128 stands for zero in the data rows.
Here is a table of points, one per row:
[79, 104, 118, 125, 127, 198, 118, 158, 180, 163, 139, 136, 89, 82, 56, 183, 167, 104, 121, 145, 143, 118, 112, 124, 88, 84, 167, 154, 139, 125, 80, 95, 106, 149, 37, 174, 185, 162, 175, 100, 147]
[208, 102, 69, 175, 141, 118, 137, 144, 73, 163, 100, 85, 139, 204, 134, 170, 113, 134, 140, 126, 99, 192, 137, 178, 156, 90, 194, 181, 110, 112, 232, 236, 166, 124, 120, 98, 157, 151, 202, 155, 156]
[107, 177, 182, 156, 165, 153, 132, 168, 84, 113, 155, 179, 56, 139, 127, 80, 141, 113, 112, 177, 162, 137, 186, 211, 150, 50, 81, 64, 110, 85, 160, 180, 157, 127, 122, 121, 110, 101, 136, 133, 35]
[72, 145, 150, 95, 122, 79, 154, 112, 63, 173, 146, 131, 216, 72, 156, 182, 166, 160, 99, 75, 121, 137, 168, 183, 127, 85, 98, 144, 71, 110, 106, 127, 109, 105, 52, 148, 149, 96, 49, 144, 90]
[180, 124, 149, 188, 212, 198, 168, 184, 127, 129, 130, 169, 176, 137, 81, 116, 146, 14, 99, 111, 163, 97, 59, 144, 55, 138, 156, 231, 128, 136, 119, 74, 96, 130, 155, 86, 92, 128, 76, 116, 109]
[121, 60, 88, 160, 105, 134, 86, 101, 91, 48, 128, 173, 189, 107, 48, 132, 78, 153, 148, 54, 197, 136, 61, 183, 216, 90, 71, 130, 167, 135, 152, 151, 106, 133, 154, 147, 46, 98, 130, 97, 149]
[89, 101, 152, 143, 167, 170, 147, 89, 162, 158, 127, 107, 138, 151, 147, 160, 93, 111, 180, 128, 115, 183, 75, 76, 136, 70, 77, 47, 45, 132, 209, 116, 95, 133, 199, 141, 157, 131, 130, 69, 107]
[148, 112, 132, 138, 123, 145, 150, 131, 171, 61, 81, 180, 64, 142, 148, 198, 163, 111, 153, 51, 100, 88, 135, 137, 141, 125, 109, 136, 106, 104, 77, 70, 147, 78, 124, 151, 128, 82, 86, 188, 182]
[197, 102, 153, 87, 73, 176, 170, 140, 121, 117, 76, 158, 103, 32, 140, 124, 155, 137, 187, 149, 181, 127, 122, 205, 148, 202, 156, 97, 113, 143, 106, 83, 104, 172, 108, 58, 132, 139, 162, 173, 137]
[99, 136, 151, 162, 103, 94, 110, 46, 126, 77, 70, 155, 102, 87, 145, 188, 179, 72, 80, 134, 119, 133, 139, 111, 96, 100, 160, 109, 206, 195, 112, 146, 113, 120, 185, 136, 184, 174, 94, 127, 61]
[113, 55, 112, 126, 192, 157, 134, 200, 87, 56, 75, 118, 146, 109, 95, 66, 70, 90, 147, 102, 191, 181, 156, 76, 163, 102, 93, 128, 114, 84, 47, 123, 127, 160, 153, 112, 156, 130, 140, 171, 125]
[148, 80, 87, 130, 143, 97, 104, 131, 155, 127, 105, 138, 194, 178, 181, 120, 167, 160, 48, 163, 121, 132, 119, 123, 101, 138, 192, 76, 116, 145, 134, 142, 172, 150, 146, 158, 73, 0, 192, 119, 151]
[45, 153, 115, 149, 62, 140, 144, 132, 163, 118, 161, 132, 137, 138, 124, 121, 162, 99, 158, 193, 148, 167, 169, 60, 115, 160, 114, 203, 147, 169, 167, 166, 98, 80, 45, 103, 86, 109, 129, 202, 89]
[195, 166, 36, 91, 108, 115, 99, 148, 170, 224, 180, 139, 145, 88, 155, 138, 187, 133, 95, 157, 149, 107, 135, 66, 128, 122, 98, 134, 143, 97, 152, 130, 83, 149, 205, 194, 125, 143, 122, 175, 144]
[172, 201, 127, 74, 73, 111, 86, 103, 89, 92, 115, 160, 72, 136, 180, 98, 33, 95, 96, 104, 101, 161, 78, 84, 117, 114, 114, 162, 151, 171, 141, 72, 57, 146, 52, 155, 167, 122, 142, 135, 106]
[115, 131, 142, 137, 44, 68, 163, 97, 152, 92, 149, 148, 172, 159, 86, 76, 94, 118, 166, 151, 74, 17, 168, 153, 148, 134, 160, 159, 134, 122, 136, 118, 105, 184, 145, 208, 190, 145, 124, 116, 73]
[96, 117, 136, 187, 104, 138, 208, 212, 108, 163, 107, 114, 87, 93, 108, 171, 105, 104, 138, 38, 160, 14, 67, 102, 129, 163, 73, 80, 153, 188, 166, 142, 128, 175, 132, 50, 110, 129, 188, 162, 123]
[155, 164, 145, 104, 99, 94, 80, 111, 84, 116, 137, 90, 121, 116, 101, 130, 158, 125, 79, 127, 146, 122, 117, 108, 149, 140, 151, 160, 0, 84, 118, 125, 202, 67, 165, 115, 134, 150, 226, 56, 109]
[147, 191, 183, 115, 32, 147, 180, 169, 172, 121, 75, 95, 134, 163, 135, 128, 86, 103, 118, 125, 159, 177, 163, 204, 170, 133, 108, 145, 145, 124, 108, 164, 157, 172, 192, 156, 163, 106, 51, 96, 198]
[145, 93, 56, 117, 151, 124, 109, 160, 42, 95, 168, 45, 97, 162, 170, 206, 87, 132, 107, 168, 146, 159, 110, 139, 131, 199, 139, 84, 172, 89, 141, 97, 231, 123, 148, 197, 153, 95, 123, 104, 98]
[129, 115, 141, 133, 140, 0, 75, 168, 138, 124, 98, 138, 143, 106, 95, 102, 91, 170, 188, 234, 129, 128, 107, 95, 52, 104, 140, 89, 115, 126, 162, 106, 125, 109, 120, 103, 109, 128, 74, 102, 192]
[130, 132, 153, 198, 146, 105, 74, 127, 142, 168, 205, 116, 117, 189, 132, 138, 145, 140, 184, 125, 113, 163, 154, 182, 220, 89, 131, 130, 96, 151, 34, 55, 105, 164, 167, 76, 91, 150, 139, 157, 123]
[31, 101, 46, 108, 82, 138, 113, 101, 121, 175, 70, 103, 58, 141, 140, 68, 91, 167, 140, 123, 104, 135, 117, 140, 86, 154, 194, 154, 107, 55, 77, 125, 107, 126, 177, 84, 107, 100, 81, 85, 93]
[142, 187, 178, 146, 186, 131, 115, 93, 155, 158, 105, 172, 119, 132, 123, 82, 158, 207, 191, 113, 146, 104, 53, 62, 145, 164, 138, 157, 155, 177, 112, 186, 188, 158, 121, 196, 209, 123, 128, 174, 53]
[90, 161, 143, 148, 170, 134, 96, 29, 128, 163, 185, 184, 207, 136, 171, 74, 92, 125, 117, 115, 137, 128, 169, 124, 90, 118, 125, 127, 200, 106, 139, 147, 187, 144, 93, 68, 184, 174, 133, 132, 189]
[126, 153, 160, 137, 134, 127, 170, 152, 140, 77, 144, 71, 135, 155, 126, 92, 185, 199, 100, 116, 115, 150, 141, 135, 86, 133, 166, 111, 124, 102, 140, 62, 75, 61, 159, 178, 136, 178, 200, 192, 206]
[206, 79, 116, 136, 80, 141, 201, 111, 81, 192, 161, 92, 88, 167, 85, 69, 136, 161, 155, 120, 154, 134, 139, 70, 81, 61, 72, 86, 176, 153, 63, 109, 150, 72, 84, 115, 118, 151, 72, 65, 125]
[90, 100, 69, 50, 129, 135, 127, 165, 137, 100, 136, 166, 177, 181, 139, 177, 227, 181, 106, 120, 72, 142, 183, 129, 168, 199, 116, 85, 100, 171, 169, 139, 123, 140, 102, 65, 161, 181, 95, 71, 133]
[165, 193, 84, 109, 170, 159, 116, 85, 129, 68, 70, 60, 112, 132, 130, 93, 183, 141, 159, 165, 80, 39, 73, 149, 131, 108, 48, 155, 170, 133, 118, 120, 98, 166, 94, 72, 77, 88, 132, 126, 113]
[102, 77, 171, 87, 144, 148, 132, 130, 158, 162, 139, 111, 140, 118, 196, 130, 84, 159, 99, 163, 102, 99, 146, 125, 169, 123, 136, 203, 154, 150, 152, 138, 135, 46, 106, 161, 86, 202, 143, 55, 126]
[120, 130, 165, 81, 176, 133, 146, 100, 122, 151, 185, 144, 133, 126, 86, 182, 61, 111, 82, 158, 72, 113, 123, 101, 156, 194, 174, 90, 119, 92, 85, 152, 99, 72, 137, 97, 135, 116, 127, 179, 178]
[124, 148, 157, 72, 164, 114, 154, 109, 137, 113, 176, 155, 137, 50, 156, 142, 92, 123, 138, 100, 96, 165, 205, 88, 31, 123, 130, 137, 149, 152, 137, 180, 156, 211, 158, 162, 18, 162, 141, 113, 147]
[137, 134, 159, 161, 158, 103, 31, 120, 216, 167, 128, 59, 81, 98, 127, 89, 130, 73, 94, 93, 111, 138, 139, 157, 147, 211, 147, 75, 91, 105, 172, 149, 119, 79, 68, 141, 96, 129, 80, 135, 159]
Along one direction, these points spread out more than along any other. Take the direction at right angles to it along which they spread out most. Go by this last direction. How many in every 100 of the points above lie lower along it than each point below? Round to a whole number. More than half of the points above lie lower than the first one.
[148, 80, 87, 130, 143, 97, 104, 131, 155, 127, 105, 138, 194, 178, 181, 120, 167, 160, 48, 163, 121, 132, 119, 123, 101, 138, 192, 76, 116, 145, 134, 142, 172, 150, 146, 158, 73, 0, 192, 119, 151] 15
[124, 148, 157, 72, 164, 114, 154, 109, 137, 113, 176, 155, 137, 50, 156, 142, 92, 123, 138, 100, 96, 165, 205, 88, 31, 123, 130, 137, 149, 152, 137, 180, 156, 211, 158, 162, 18, 162, 141, 113, 147] 79
[31, 101, 46, 108, 82, 138, 113, 101, 121, 175, 70, 103, 58, 141, 140, 68, 91, 167, 140, 123, 104, 135, 117, 140, 86, 154, 194, 154, 107, 55, 77, 125, 107, 126, 177, 84, 107, 100, 81, 85, 93] 39
[72, 145, 150, 95, 122, 79, 154, 112, 63, 173, 146, 131, 216, 72, 156, 182, 166, 160, 99, 75, 121, 137, 168, 183, 127, 85, 98, 144, 71, 110, 106, 127, 109, 105, 52, 148, 149, 96, 49, 144, 90] 70
[45, 153, 115, 149, 62, 140, 144, 132, 163, 118, 161, 132, 137, 138, 124, 121, 162, 99, 158, 193, 148, 167, 169, 60, 115, 160, 114, 203, 147, 169, 167, 166, 98, 80, 45, 103, 86, 109, 129, 202, 89] 97
[180, 124, 149, 188, 212, 198, 168, 184, 127, 129, 130, 169, 176, 137, 81, 116, 146, 14, 99, 111, 163, 97, 59, 144, 55, 138, 156, 231, 128, 136, 119, 74, 96, 130, 155, 86, 92, 128, 76, 116, 109] 42
[172, 201, 127, 74, 73, 111, 86, 103, 89, 92, 115, 160, 72, 136, 180, 98, 33, 95, 96, 104, 101, 161, 78, 84, 117, 114, 114, 162, 151, 171, 141, 72, 57, 146, 52, 155, 167, 122, 142, 135, 106] 85
[126, 153, 160, 137, 134, 127, 170, 152, 140, 77, 144, 71, 135, 155, 126, 92, 185, 199, 100, 116, 115, 150, 141, 135, 86, 133, 166, 111, 124, 102, 140, 62, 75, 61, 159, 178, 136, 178, 200, 192, 206] 45
[121, 60, 88, 160, 105, 134, 86, 101, 91, 48, 128, 173, 189, 107, 48, 132, 78, 153, 148, 54, 197, 136, 61, 183, 216, 90, 71, 130, 167, 135, 152, 151, 106, 133, 154, 147, 46, 98, 130, 97, 149] 6
[147, 191, 183, 115, 32, 147, 180, 169, 172, 121, 75, 95, 134, 163, 135, 128, 86, 103, 118, 125, 159, 177, 163, 204, 170, 133, 108, 145, 145, 124, 108, 164, 157, 172, 192, 156, 163, 106, 51, 96, 198] 30
[129, 115, 141, 133, 140, 0, 75, 168, 138, 124, 98, 138, 143, 106, 95, 102, 91, 170, 188, 234, 129, 128, 107, 95, 52, 104, 140, 89, 115, 126, 162, 106, 125, 109, 120, 103, 109, 128, 74, 102, 192] 64
